rotation ticks, each row followed by its count of ticks
The counts run from 0 to 880.
[  5  -2 -17 -12  15   8  12 -19   9 -10   9  13  -6  12   3   9   5   2
   5  -2  23  -6   4  -1  11  30  -4  17  25 -40 -10 -24   9  30 -34  13
   3 -16   6 -13  -2 -20 -10   6  43 -17  12 -23   9 -24  24  -7  19  -8]
307
[-25 -22 -33 -13  15  -1  15  -4 -24 -11 -21  13  -8  17   4 -12  -6  -4
   9   4  33  13  -2  17  12  15 -36 -21   1 -20  -3  14  21  30  -8  11
  -7  -2   0 -10   2 -15  16 -17  24 -14  12  -3 -10 -30  -9 -14   4  -7]
161
[-37  -7 -36  -5   2 -16   2  -9   2   3  -5  16  -2  14  28   6  -4  13
  -6  -3   3  -6  16   3  -8  42  -7  13 -23 -25 -11   3  21  20  -7  21
  -1   9  -9 -16 -10 -20  -5  12  25 -25  21  -8  -6 -25 -16 -12  18  -5]
203
[-32   4 -34 -11  -7  -2 -16  -9   8 -11   3  16  -9  13   7   4  -5  20
   0 -22  14 -11  29 -10  -9  18   2  13  12 -36 -13   3  -3  26 -12  30
  -2  -2  -4 -17  -3 -21 -10   2  30 -38   8 -34   1 -15  13   2   2  -8]
544
[ 18  11 -27  11   3  19  14 -18   4   0   4  11   7  18  27  -4  -8   1
  -1  18  -4 -21   6  15   5  22  -7  -1   0 -21 -22   2  15  19 -26 -11
 -34 -13 -15   3 -25 -16 -21 -10  34 -11   4 -13 -15 -21 -11 -12  36  -5]
296
[-20  -5 -32  10 -11   7   9  -4   1   6   1  11  -4   1  13  -1  -7  24
   8   9  32   0  19  18 -20  25  -8  13 -20 -36 -24 -15   3  39  -1  11
 -12   3  -7  -5  -5  -7 -19  13  34 -33  12  -7   6 -22   0   8  20 -20]
154
[-16 -20 -31  -1 -10  27   8 -12 -17 -14 -14  25  -5  14  14 -17   0   9
  19   1  22   3   9  21   0  29 -20  -8 -23 -22 -24  12  14  32  -9   2
 -23  19  13   0 -24 -15 -14 -13  20 -10   6   4   0 -21   3   1  12 -16]
677
[-10   4 -28 -14  11   8  14 -14 -11 -23   3  16 -11  19  -3  -6   0  -1
  14   8  29   8  -1  13  11   0 -27 -31  21 -23 -12  24   8  24  -4   8
 -24 -19  -3 -13  -3 -13   2 -22  29 -27   3 -21 -23 -25  -9 -12   4  -3]
401
[-11   1 -16 -20  15  24   7 -16   9 -14   6  12 -15  13   9   9   1   1
 -13  10   3  -6   6   6  -5  18 -16  -5   8 -25  -8 -26 -18  42 -21  16
  -8 -26   0  -4  19 -15 -15   3  35 -32   5 -19 -12 -36   4  -8  15  -5]
243
[-10  -4 -35  -4  -6   2  18 -17   9   0   5  17  -8  14  22  19   5  23
   6   9  18  -8  12   0   0  33   0   7  -5 -32 -29 -10  18  28  -8  16
  -7   0   0 -18  -7 -22 -17  17  29 -37   3   2   6 -15   8  -3  21 -12]
28
[  2   0 -28  -6 -10  38  14 -18   1 -21  -3  16  -1  26  15  14   3  13
   5  16   1 -20  14   2   6  17 -12  11   8 -26 -25  16  18  15 -19   1
 -30  -3 -13  -5 -20 -19 -12 -17  35 -12 -12  -9   7 -17 -13  -5  21   2]
816
[  3  -8 -38 -10   7  13   3 -17  -4   0 -14   4   8  23  23 -10  -4  -7
  -8 -10  17 -15   8  -7  22  39  -3  16  11 -14  -4  -5  25  32 -38   0
   1 -22  -7  -5 -24 -17  -4 -19  22  10  -5 -11   9 -14  19 -17  23  -3]
81
[-30 -11  -8   7  16  22  -3 -10   7 -19 -11  10 -10  31  11 -10  -2   0
 -11 -17  -1  -3  23   2   3  28 -21  28   1 -21  -1 -10   0  33 -27  12
  -1 -15  -5   6   7 -20  -8  -7  36 -20   4 -19  17 -24  -8 -21   6 -20]
759
[-43 -22 -32 -11   9  11  11   5 -19  -3  -7  14  -1  10   7 -15   5  12
  -1  -9  21  12   5  -3  -3  29 -10  -6  -3 -19  -1  -1   7  35  12  19
  -4 -19 -11 -15  -3 -30   4 -16  21 -29   4  -3  -7 -39  -4  -6   5 -11]
444
[ -3 -11 -35  -7  -3   3   5 -14 -16   8  -8  15   0   5  24 -16  -8  -9
   8   5  16  -7  -2  20  -2  36 -11  -7 -29 -23 -16 -11  21  32 -18  -1
  -9  12   4  -7 -24 -10  -8   1  24   0  19   0 -18 -32  10   0  27  -7]
157
[-14  -6 -30 -19  -1  21   1 -23   2 -24 -12  14 -23  32  14  -5  -3  -4
  -9  -4   8  -2  18   4  14  12 -38 -21   8  -9 -13   8   7  34 -33   4
  -7 -10  21   2   4   6 -19 -11  24 -21  -9 -13  -2 -15   7 -25   7 -17]
413
[ -1  15 -27  15  16 -12  15 -22  15  -9   3  10   1  30   5  13 -11  -5
  -7  26  11   1  15  24   2  15 -19   9  10 -26 -10   7  21  17 -27  -3
 -25 -19 -11  -6 -15  -5  -7 -10  41 -29   8 -25 -17 -12 -22 -11  10  -2]
11
[-17 -11 -28 -11  -4 -13   7  -5   8   7  -3  -7 -12   4  18   6 -12  23
  -3   1  29  -5  11   7 -18  20 -15   6  -5 -37 -19 -19   0  49 -20   3
   4 -12   4  -6   0  -4 -12  26  26 -26  11 -10  -5 -16   8   2  27 -16]
609
[-19  11 -13  17  13 -17  -1 -11   6   4   2   1   2  16  13 -20 -15  13
   7 -11   6 -10   9  17 -14  15 -17  -7   1 -22 -11  13  10  32 -21  -1
 -27 -13 -17  -8 -15 -21  -1   1  34 -23  16 -24 -28 -21 -28  -9  18 -15]
341
[-11  -6 -15 -10   0  25  14 -17   6 -18 -25   1 -15  33  15  -3 -10   5
   0   3  -8 -29   9   8  11  15 -34  -6  -1 -15 -19  12  25  27 -25  -1
 -15   2  -7   5  -1 -14  -9  -4  29  -7  -2   4   3 -21 -16 -24  26  -5]
299
[-16  -2 -36 -32 -13  17   3 -15   2 -21  -1  15  -5  14   7  27   2  14
   5   9  27  -9  17   2   1  10 -11  17  12 -40 -26  12   6  22 -27  10
  -8   8  11 -17 -10 -13  -4  -5  31 -20  -3 -17   6 -16  20  12   7   3]
829
[-38   3 -26   6  14  13  -6 -14  -4 -11   5  22   4  19   1 -19   3 -13
 -10  -5  10  21  16   8  -6  18 -15   4   3 -17  -2  10  -7  25 -25   6
 -24 -22   7  -2 -16 -20  -2 -26  26 -30   4 -31 -21 -26  -9   2 -12 -15]
745
[  6  -6 -32 -14   9  26  -2 -19   0  -2 -14   4  -4  22  21 -10 -10 -16
 -14  -9  -3 -35   6  -3  15  31 -15  -5   2 -10   0 -10  16  29 -32   7
  -1 -11 -13  -1  -5 -14  -9 -12  34   6   6 -14  -4 -32   6 -28  34  -1]
18
[ -3   4 -13  -9   5  13   0  -1  -7   2  -5  -2   9   0  16 -20 -16  15
  18 -10   8 -28  -4  15  -6  18 -14  -8   3 -30 -19  16   3  32 -22  -5
 -27   5 -14   2 -24 -17 -10   0  28   0  15 -21 -26 -43  -7  -5  37  -7]
625
[-22 -13 -25 -15   5  10   1   1  -4  -5  -8  -3  -3   8  10   5  -8  16
  -7  -7  28 -11  17  -1  -8  16 -15  20  13 -31  -4 -20  -8  41 -18  20
   8 -20 -17  -9  12 -17   3   1  39 -21  11 -27  10 -28   3  -7  20 -13]
432
[ -6  -7 -29 -12   6   5   4 -12   6 -12 -14   4  -7  17   0   8 -16   1
  14   0  36 -13  14  17  -8   5 -18  13  14 -37 -14  -8  11  29 -38  17
   4   8  -3 -17   3 -12   7  -3  53  -5  19 -26   6 -15  11  -5   3   3]
717
[-27   1 -34   6  16   1  -7 -16  -8  -8   2  24  -2  21   3 -20  -2 -20
 -12   1  17  27  14  18   7  17 -20  -4   0 -13  -1  12   7  21 -23  -1
 -17 -17  13   1 -19  -1  -6 -30  23 -27   5 -32 -19 -24  -2  -7 -10 -13]
744
[-17 -12  -9   8  24  13  15 -23  -2 -12   7  19 -14  22   0 -10  16   6
   0  -9  12  21   0  10  15  33 -21  -2  14 -23  -8 -14   5  42 -17   5
  -9 -26  12   5   0 -26 -14  -2  29 -28   4  -7   4 -31   5  -9  10 -26]
634
[-27   9 -17  -1  18  18  -6 -18   9 -13  -2  25  -7  22   0 -17   3 -16
  -3 -13  -8  -2  15  11  -5  14 -17 -12  -6 -13  -3  -5  -2  28 -22  17
 -24  -9   2  -6   4 -23  -6 -17  35 -28  13 -22 -29 -30 -12 -12  -9  -7]
808
[-12  -6 -27 -12 -11  19  -6  -7  -4  -3  -7  10   5  -1  17   1  -9   9
  15  -2  19 -22  15  11 -17  17   2  24 -14 -39 -23  -5  -2  28 -31  13
 -16  22  -1 -10 -18 -19  -1   1  37   2  15 -22  -5 -24  14  12  17  -1]
436
[ -1   0 -28  -2  -2  11   3 -15  -1   7  -4   5  -2  10  18 -28 -14 -12
  -3   7  17  -6   8  22  -3  35 -17  -3 -21 -18 -17  -9  11  40 -24 -20
 -16 -11  11  17 -29   2 -26  -3  19 -10   9  -9 -14 -30   8  -1  30 -17]
283
[-22  12 -39  -5  -6 -11   1 -18  23   0   3  15  -2  25   3  14  -6 -12
 -11  15  13  -5  21   3 -12  24   3  24  -2 -25 -16  -2  23  16 -29   8
 -10 -14   4 -17 -22 -10  -5 -12  37 -26   1 -27 -13  -6  -1   6   0  12]
138
[-31  -7 -15   0   3  16   7 -13  12  -4 -15  -4  -4  34  11  -2   0  15
 -21  -3  -1  -9  20 -11   6  35 -12  28  11 -19  -3   4  14  35 -24  -5
  -1 -29  -8   5 -12 -18 -12  -9  22 -22 -13  -8  23 -14  -5 -13  19 -13]
646
[ -1   2 -26 -15  -4   8   6   4 -10   6  -3  -8   5  -3   1 -10 -20  13
   5   9  31 -18  -4  13 -15  13 -18   0   5 -35 -11  -4  -2  40  -5   0
 -12 -21 -25   4  -9  -5 -12  -2  34 -20  10 -21 -13 -43  -1   3  34   1]
105
[-19  -4 -20  -8   2   4   8 -23   5 -18 -12   9 -21  35  -7 -21 -14  -7
   2  -5  19  -4   8   6  15  26 -42 -20   2 -17 -10  19  31  33 -12  -5
  -4  -8  17  15  -5   3 -19 -11  19 -19   1  -8  -3 -25   5 -18  13 -15]
174
[-22 -16 -40 -16   4  13   8   0 -13   2 -13  -7  -1  11  13  -1   0  11
 -14  -3  33  -2   4 -10   7  26  -8  11  20 -20   3 -12   9  40 -16   6
  14 -37 -11 -14  -3 -16   5 -13  19 -15  -8 -12   8 -21  14  -8  17  -9]
319
[ -5  -4 -23  -9  -2  28  21 -15  10 -16 -16   4  -4  37   4  10  -5   8
   2  15   5 -23   7   2   6  18 -21  11  15 -23 -21  12  30  20 -30   1
 -21  -6 -13  -8 -13 -23   2 -16  38  -5 -11   0   9 -21  -6  -8  13   7]
817
